In the rows, zero is written as 128.
Where one turn sends some rows of the set: a few examples, then the rows asked:
rala: [113 126 156 108 116 129 154 113 143 110 126 101 162 145 153 144 183 165
 117  73  98 118 148 107 146 144 131 148 113  96  99 123 128 144 137 117
 127  77]
Tiba: [112 117 154 124 157 148 158 126 105  99 135  96 122 146 131 121 160 113
 122  84  79 124 150  72 134 147 134 106 113 111 120  91 123 145 126 113
 141 108]
zomiz: [106 124 124 111 129 138 150 128 132  75 147 102 119 145 129 140 158 137
 124 145 128 116 152 119 161 136 124  96 123 104 101 109 146 121 123 112
 130 135]
todam: [108 120 120 109 134 137 145 131 125  67 142 107 118 142 128 141 167 134
 120 140 125 117 156 122 165 133 124  97 121 107 103 113 148 127 119 110
 130 139]
rumo: [101 104 150 121 143 107 145 124 125 114 119 106 169 146 176 140 120 148
 115  52 103 132 164 146 124 136 120 124 120 109 118 107 132 128 120 103
 139 109]
roge: [101 102 149 118 146 106 144 127 125 111 118 110 170 145 175 140 123 148
 114  50 101 131 165 147 123 134 120 125 121 109 116 107 130 130 116 102
 140 110]
mol: [111 118 157 126 154 150 159 127 109 104 137  96 122 147 127 122 159 117
 123  86  77 125 149  75 131 144 134 106 113 111 115  87 120 142 128 113
 143 106]
zupom: [101 126 126 112 132 141 145 135 142  81 146 108 119 149 120 137 163 144
 126 143 120 124 153 127 150 124 125  96 126 107  90  97 132 121 119 108
 140 136]
zizef: [106 111 155 125 139  82 146 122 124  97 126 106 179 148 159 123 179 115
 119 118 123 127 163 178 150 133 129  96 140 102 111  97 130 139 117 125
 142 106]
tebor: [106 112 156 125 139  82 146 121 124  98 127 105 178 150 159 124 179 115
 120 119 123 126 161 177 151 134 128  96 141 102 111  98 130 138 118 125
 141 106]
pul: [112 119 157 124 154 149 159 125 109 105 137  93 120 146 129 121 157 116
 124  87  79 124 148  74 131 147 134 106 114 110 117  88 121 142 127 114
 142 105]
mibev: [117 127 146 128 129 121 135 126 143 111 126 109 144 141 160 136 128 140
 116 127  89 121 159  68 149 140 129  77 113  98 109 101 135 145 116 116
 134 133]
pavur: [115 123 152 105 119 128 154 113 134 101 124 101 161 140 156 146 187 161
 114  71  99 115 150 106 152 147 130 150 111  96 105 129 134 148 134 116
 126  79]
zivo: [107 110 156 125 139  83 147 120 125  97 127 106 178 150 158 123 180 116
 120 120 123 128 163 178 150 134 128  94 141 103 111  97 130 138 118 125
 141 104]
garag: [109 103 145 118 111  99 143 140 123 106 128 115 146 146 159 118 160 114
 121 129  79 125 160 153 151 134 121 160 127  85 110 119 124 129 116 100
 133 141]
Lut: [111 118 156 123 157 149 157 128 108 102 135  98 121 147 126 121 160 115
 123  84  76 126 150  76 131 143 135 104 113 112 116  88 119 144 127 111
 143 106]
Ral: [106 110 156 125 138  82 147 121 123  96 126 106 178 149 159 124 180 113
 120 119 123 126 163 178 151 135 129  96 141 103 111  97 130 139 117 125
 140 107]
gen: [109 103 146 120 107  98 147 138 122 108 129 109 147 147 163 119 153 114
 121 133  84 123 156 150 154 140 121 158 128  82 112 121 129 126 118 103
 129 138]
Rozok: [121 122 135 120 145 117 128 134 128  92 116 121 142 132 158 138 147 131
 112 117  82 124 170  71 156 131 128  82 106 105 116 109 140 158 107 111
 135 143]
Kevak: [114 122 148 104 127 128 147 122 134  98 118 112 161 139 149 144 199 161
 114  65  89 121 157 113 146 136 130 152 109 101 101 124 128 152 127 111
 132  84]
depud: [111 124 152 105 125 130 148 124 141 103 121 110 161 142 146 143 196 166
 117  67  88 124 154 114 140 133 130 153 113 100  95 118 122 149 128 111
 133  82]
Geg: [107 103 146 120 109  99 144 141 127 109 128 112 147 147 157 116 159 116
 122 131  77 127 158 154 148 133 121 160 130  84 107 117 122 128 116 101
 134 139]
Tuk: [113 130 147 127 132 124 131 132 149 114 126 115 144 145 154 134 133 146
 119 125  83 128 161  74 140 129 130  77 115  99 101  92 126 145 112 112
 140 134]
paba: [125 118 134 110 151 128 156 125 133  97 150 112 178 138 125 130 200  98
 119  95 116 124 153 130 109 148 128  92 109 104 132 138 132 149 127 123
 134 112]
Mab: [112 116 153 123 158 148 158 128 105 101 134  99 121 145 128 122 161 114
 122  84  77 124 151  74 133 144 134 107 113 112 118  90 122 145 126 112
 142 107]
buk: [109 101 145 118 109  98 143 139 120 105 127 112 147 145 161 119 158 112
 121 129  81 124 159 151 154 138 120 160 126  84 112 123 127 128 117 103
 130 141]
vizek: [121 124 140 124 135 119 133 125 132 100 121 112 143 136 164 138 136 132
 113 123  90 120 164  67 156 139 129  78 107  99 118 110 142 151 114 116
 130 137]
pubo: [122 119 135 111 152 130 152 132 139 101 148 117 177 142 119 128 205 104
 122  94 111 130 155 135 101 140 127  93 109 106 125 130 124 149 124 120
 139 111]
Vur: [109 105 147 121 104 100 147 135 127 111 131 108 149 149 162 118 152 117
 122 133  82 122 156 151 151 140 120 158 130  83 110 118 126 126 120 104
 130 137]
zit: [125 120 138 114 142 127 161 119 136 104 154 105 178 142 129 129 192  99
 119 100 123 122 150 125 109 156 128  90 111 100 133 138 134 145 133 127
 132 106]
Ruru: [113 117 155 125 155 148 159 125 106 102 136  94 121 146 129 122 157 113
 123  86  79 123 147  72 134 147 133 105 113 112 117  90 123 143 128 114
 140 105]
gigu: [106 105 149 121 106 100 145 139 129 112 130 109 149 149 158 117 154 117
 122 132  79 124 157 152 148 137 120 158 130  83 106 117 122 126 119 102
 132 137]
fara: [101 103 149 119 143 107 146 121 123 114 119 104 170 144 179 141 119 146
 114  52 105 130 161 144 126 140 119 123 121 108 119 110 135 129 119 105
 136 109]
liluv: [105 121 119 110 140 138 143 138 127  66 140 113 118 142 123 140 173 135
 122 137 119 122 160 126 160 125 125  98 120 110  99 107 142 130 116 107
 134 142]
noz: [103 102 147 117 148 107 143 126 123 108 117 110 169 144 176 142 125 146
 114  49 101 132 166 146 126 134 120 126 118 111 119 109 133 132 115 103
 140 112]
moku: [122 124 143 117 139 132 161 119 145 113 157 102 178 146 126 128 185 106
 124 104 121 124 145 126 104 156 127  88 115  99 125 132 129 139 135 128
 134 102]
sudi: [102 123 122 110 138 140 142 140 136  74 141 113 120 144 119 138 172 142
 125 139 116 126 158 129 153 120 124  97 123 110  93  99 136 126 116 105
 139 140]
fodig: [117 120 148 103 126 126 151 118 130  94 120 108 160 138 153 146 195 158
 112  67  95 117 154 107 152 142 130 152 109 100 106 131 134 152 130 114
 126  82]
pugik: [103 125 128 114 127 141 149 130 140  82 149 102 120 148 125 139 156 143
 126 146 126 119 150 123 154 133 125  94 127 103  95 102 139 119 124 111
 135 133]
Medi: [113 129 142 124 141 123 126 141 145 107 120 124 142 142 150 133 144 145
 118 119  76 132 167  77 139 122 130  80 113 103 100  91 122 151 105 108
 144 138]
dek: [105 112 157 126 138  82 146 122 124  97 126 105 178 149 159 124 179 116
 121 118 122 127 161 178 151 134 129  96 140 102 111  97 132 139 118 124
 141 106]
taf: [103 101 146 118 146 105 143 122 120 109 119 105 170 142 180 141 121 143
 113  51 106 128 164 144 129 139 120 124 120 108 121 112 137 130 119 104
 136 109]
zuru: [119 122 142 114 148 131 153 131 148 111 153 114 179 146 117 126 200 109
 124  97 111 131 153 135  95 140 127  91 113 105 118 124 118 145 126 120
 141 108]
Rana: [106 110 156 125 139  82 146 122 124  98 127 106 179 150 158 124 180 115
 121 119 122 126 162 178 151 134 128  97 140 102 111  97 130 139 118 125
 140 106]
Tib: [118 125 144 117 141 132 157 124 152 117 156 107 179 149 120 127 190 111
 125 102 117 129 147 132  96 147 128  88 116 100 119 124 121 139 131 124
 139 104]
vepi: [103 100 145 118 148 106 142 125 120 108 116 108 170 141 178 141 123 144
 113  49 104 130 165 145 129 136 120 124 118 110 121 111 136 133 117 105
 137 112]
sopir: [117 124 138 121 147 122 124 140 136  96 116 127 144 136 152 135 150 137
 115 115  75 129 171  78 147 122 128  83 108 105 108  98 130 157 103 107
 141 142]
toz: [110 126 156 107 119 130 153 119 147 109 124 106 161 145 146 143 189 168
 117  73  93 123 149 111 139 138 128 149 114  98  94 117 121 145 133 113
 132  78]

fara moves to taf
rala moves to pavur
Rozok moves to sopir
Where do these go?
zuru moves to Tib
pugik moves to zomiz
buk moves to garag

Where one turn sends some rows of the set: a few examples, then the rows asked:
V: [123  93 109 151 140 113 145 130 139 146  97 158 124 105 137 122 165  89
 130  83 122 134 160 129 112 142 161]
K: [135 151 146 157 112 110 125 127 128 143 117 127 126 104 185 131 158 133
 134 108  78 136 133 131 112 161 154]
D: [104  82 129 150 115 105 139 133 162 124  85 157 133 148 141  98 137  97
 143  80 106 141 140 107 124 166 135]
F: [132 106 144 140 121 116 125 120 141 105 114 146 122 123 159 135 152 160
 177 102  94 140 127 117 102 161 149]
Z: [131 136 147 124 115 115 153 123 125 132 112 128 127 128 172 132 165 155
 159 124  94 133 134 133 107 139 148]
C: [112  91 145 146 107 118 125 151 140 124 110 144 104 116 148 129 155 114
 129  75  76 130 115 112 119 175 163]
N: [126 147 132 132  88  94 139 160 131 136 103 139 126 106 165 127 165 105
 126 106 106 145 107 128 109 162 172]
L: [144 120 144 145 113 103 104 147 135 111 103 144 123 108 167 127 150 132
 146  97  69 158 124 122 119 158 133]
G: [151 133 135 170 123  97 147 123 129 130 109 137  91 149 175 102 136 126
 118 108 103 156 124 122  95 146 152]
B: [133  96 108 136 125 106 131 140 140 128 101 137 143 113 141 105 169  88
 127  99 132 133 158 141 103 140 169]
P: [109 129 130 157 127  98 142 149 148 143  82 150 118 113 148 117 141  66
 120  87 106 143 142 107 112 168 158]
S: [111  63 156 133 111 107 152 119 136 125  98 158 126 133 164 116 162 147
 142 101  86 144 135 125  98 160 133]
E: [118  81 126 138 114 118 157 119 156 129  90 143 147 157 151  98 146 116
 137 128 129 131 153 121  84 164 151]
H: [121  99 120 142 115 114 126 120 158 134  96 145 165 118 149 100 169  96
 134  96 141 132 157 146 109 159 149]
J: [115 137 169 148 129 109 125 119 148 111  96 142 114 166 158 109 152 126
 146  90 121 147 110 120  99 166 133]
W: [145 138 152 160 134 121 134 130 149 127  84 152  94 139 151 123 138 120
 126 110 106 165 111 115 100 163 126]
T: [113  96 122 145 128 118 143 120 153 152  85 164 148 114 143 115 168  97
 135  86 125 141 157 137 125 148 132]
X: [120 129 121 141 124  96 156 137 131 150  88 141 139 135 163 112 156  85
 117 129 128 139 147 122  75 147 169]
Y: [134 131 164 142 124 106 149 123 144 105 103 108 101 152 165  88 141 127
 132 111 114 139 134 131 101 158 151]
M: [125 119 147 134  96  98 165 116 139 137  98 148 143 107 180 120 162 142
 140 133 122 148 134 137  79 171 158]

X moves to P
Z moves to K
Where do these go?
M moves to N
G moves to W
V moves to T

Where one turn sends some rows of the set: a few examples, then the rows asked:
kadab: [138 138 153 131 126 145 133  97 147 155 128 139 148 101 136]
Diza: [142 124 128 148 158 124 148  83 135 151 131 139 148  98 150]
kepi: [142 130 130  87 113 140 145 109 138 143 130 140 147 122 129]
kineg: [127 121 147 148 130 132 120 137 134 135 119 149 131 113 159]
muto: [137 142 159 137 131 147 149 132 121 160 137 130 125 105 131]
firu: [130 133  90 111 114 152 145  98 121 155 136 129 144 143 129]
tek: [123 114 108 137 139 115 160 132 110 119 142 124 158 124 165]
Feb: [118 114  86 127 128 125 157  88 126 130 117 130 159 135 138]
zavu: [132 110 145 101 128 123 157 133 119 145 132 126 151 118 123]
kifi: [144 146 115 170 131 144 159 104 132 142 123 127 145 127 163]
Rubel: [109 120  91 117 119 114 161 110 120 141 125 114 149 142 126]
Pas: [111 116  97 115 158 128 137 111 121 140 131 137 121 153 146]
zibu: [111 127  95 112 133 134 139 100  92 161 128 131 126 120 145]
ludu: [110 127 113 159 146 128 122 104 116 141 131 143 136 130 172]
Fud: [117 115 110 162 118 139 116  96 122 140 113 134 137 105 143]
masu: [126 138 110 155 129 153 131  84 133 166 133 127 147 120 140]
topep: [108 134 114 155 126 122 158 152 123 141 134 121 127 117 152]
relad: [137 125 101 117  98 137 153 127 114 144 129 138 117 126 120]
lif: [135 129 168 154 140 144 162 113 124 145 127 141 142 112 142]
vom: [111 100 131 125 159 128 164 111 119 112 133 139 141 121 140]
nevim: [114 109 129  93 132 128 146 114 121 145 128 134 137 114 106]
dez: [129 115  95 151 143 144 150  95 128 154 131 137 127 129 110]
ruv: [ 96 116 136 146 148 135 161 128 132 133 127 133 110 116 126]
gabu: [110 139 115 175 129 136 164  93 125 143 119 128 142 132 141]
Vufor: [128 110 130 107 137 133 136 146 141 132 122 143 116 136 133]
Rali: [156 129 134 144 138 137 136 120 157 123 114 142 139 112 130]
baro: [153 134 139 111 113 115 150 116 124 143 128 138 136  96 157]
nesa: [150 141 122  94 152 136 157 127 128 146 129 142 129 128 137]

kadab moves to kepi
vom moves to tek
Where do these go?
nevim moves to Feb
Vufor moves to Pas
lif moves to zavu
baro moves to relad
Rali moves to nesa

Where one turn sends some rows of the set: a few examples, then the rows asked:
naro: [149 148 130 142 144 129 116 107 151 135 123 119 105 158 141 118 162 123
 112 139 130 147 146 131]
Rur: [152 155  90 126 151 126 116 156 149 144 131 156 139 140 132 126 151 144
 121 159 112 120 146 140]
mif: [143 127 104 142 120 158 129 148 138 138 161 125 128  93 131 111 155 118
  97 152 132 117 156 132]
mos: [144 109 120 134 120  90 135 143 121 162 124 125 125 139 152 131 152 116
 123 127 115 152 125 161]
kinez: [125 109 137 134 138 122 130 157 145 130 138 146 155 150 137 102 118 123
  95 144 114 149 136 145]
Legi: [123  85 120  95 124 143 112 143 129 132 133 136 145 126 146 109 146 116
 120 139 118 125 131 121]
repep: [130 146 115 142 136 110 144 158 148 167 150 135 152 130 159 106 150 122
 111 186 114 116 121 136]
zum: [125 103 114 146 136 128 139 102 132 145 118 136 127 104 145 110 145 134
  99 144 107 117 123 152]
zekoz: [136  90 124 148 138 124 113 123 136 153 122 119 106 124 132 130 135 128
 122 145 112 147 153 143]
gop: [113 113 149 146 123 151 125 145 114 131 130 128 173 133 136 127 136 122
 118 132 127 120 130 138]
mal: [157 171 107 130 138 125 144 130 117 141 133 128 129 121 142 129 119 121
 149 139 125 141 142 112]
Vasu: [137 163  93 139 102 132 122 149 114 138 137 127 124 103 143 140 119 113
 126 135 116 144 136 133]
mateb: [135 126 144 113 109 146 132 149 140 133 132 125 139 117 159  97 119  99
 121 160 133 154 120 144]
mutin: [117 161  91 124 134 114 115 162 129 136 151 125 133 115 146 114 134 128
 111 169 147 101 137 123]
Sosuv: [132 113 111 138 126  99 144 133 125 127 127 105 132 134 180 103 159 120
 107 148 100 145 136 140]
Semu: [123 166 140 134 112 104 124 131 103 154 130 131 105 128 136 121 149 109
 123 129 113 126 140 137]
lak: [132 100 106 111 142 133 125 120 151 150 132 141 178 126 159 126 143 127
 117 143 122 126 133 134]
sipu: [142 104  87 170 138 158 121 144 137 135 139 117 121 123 153 102 143 116
 119 151 123 122 134 136]
lil: [125 126 104 135 137 133  96 152 107 163 149 145 113 139 125 111 141 141
 112 130 109 141 124 129]
Bikul: [135 139  99 137 161 102 132 136 143 160 143 121 161 133 160 122 127 109
 126 156 148 116 157 145]
disaz: [151 117 112 153 137 122 132 118 151 149 159 139 126 132 139 130 153 124
 120 148 108 124 157  98]
turar: [138 138  73 132 121 117 115 156 118 140 135 129 157 132 156 107 148 124
 114 166 143 122 139 162]
Deged: [142 167 111 142 122 128 124 125 116 149 133 114 114 109 152 128 173 112
 134 134 129 101 128 130]
sikam: [150 127 123 131 133 132 115 135 144 134 160 111 144 116 161 129 116 115
  83 156 119 103 123 152]
poma: [128 158 130 112 138 125 134 152 143 110 134 123 131 110 174 109 142 120
  97 139 139 112 135 119]
kezit: [108 156 128 116 128 123 104 138 119 160 161 131 130 129 109 114 140 132
 117 154 114 130 150 140]
Bove: [137 132 120 120 145 120 130 125  80 138 133 144  99 142 144 121 145 114
 119 155 118 128 134 150]
luv: [144 158 106 122 130 108 138 139 122 131 149 118 128 142 112 106 119 129
 112 141 142 110 115 132]
fale: [124 122 150 130 147 137 127 120 140 150 142 114 101 118 141 132 123 121
 125 135 109 136 138 111]
zemig: [141 135 127 132 179 115 119 117 136 156 115 113 130 131 157 119 128 127
 137 143 123 124 160 128]
nuzel: [135 107 123 141 129 140 128 163 155 126 124 123 145 138 160 100 142 106
  92 142 125 107 125 145]
dodiv: [133 150 133 155 109 144 116 138 105 134 136 139 142 120 145 124 139 113
 150 128 142 115 122 141]
gif: [134 135 145 131 148 160 125 109 119 134 119 139 135 144 141 123 154 118
 127 148 119 156 140 142]
Tunu: [112 146 110 120 108 136 117 125 107 151 117 104 135 131 165 128 156 103
 117 140 124 143 107 131]
zol: [146 152 116 145 119 134 125 146 130 155 163 121 170 130 162 119 139 110
 127 167 130 117 107 131]
lebi: [127 164 131 102 134 111 134 149 161 132 145 119 108 129 154 120 141 112
 122 139 128 127 120 156]

disaz moves to Tunu
kinez moves to fale
Where do these go?
gop moves to zemig
Legi moves to naro
lebi moves to mif
poma moves to sipu
zol moves to lak
sikam moves to zum
mutin moves to nuzel

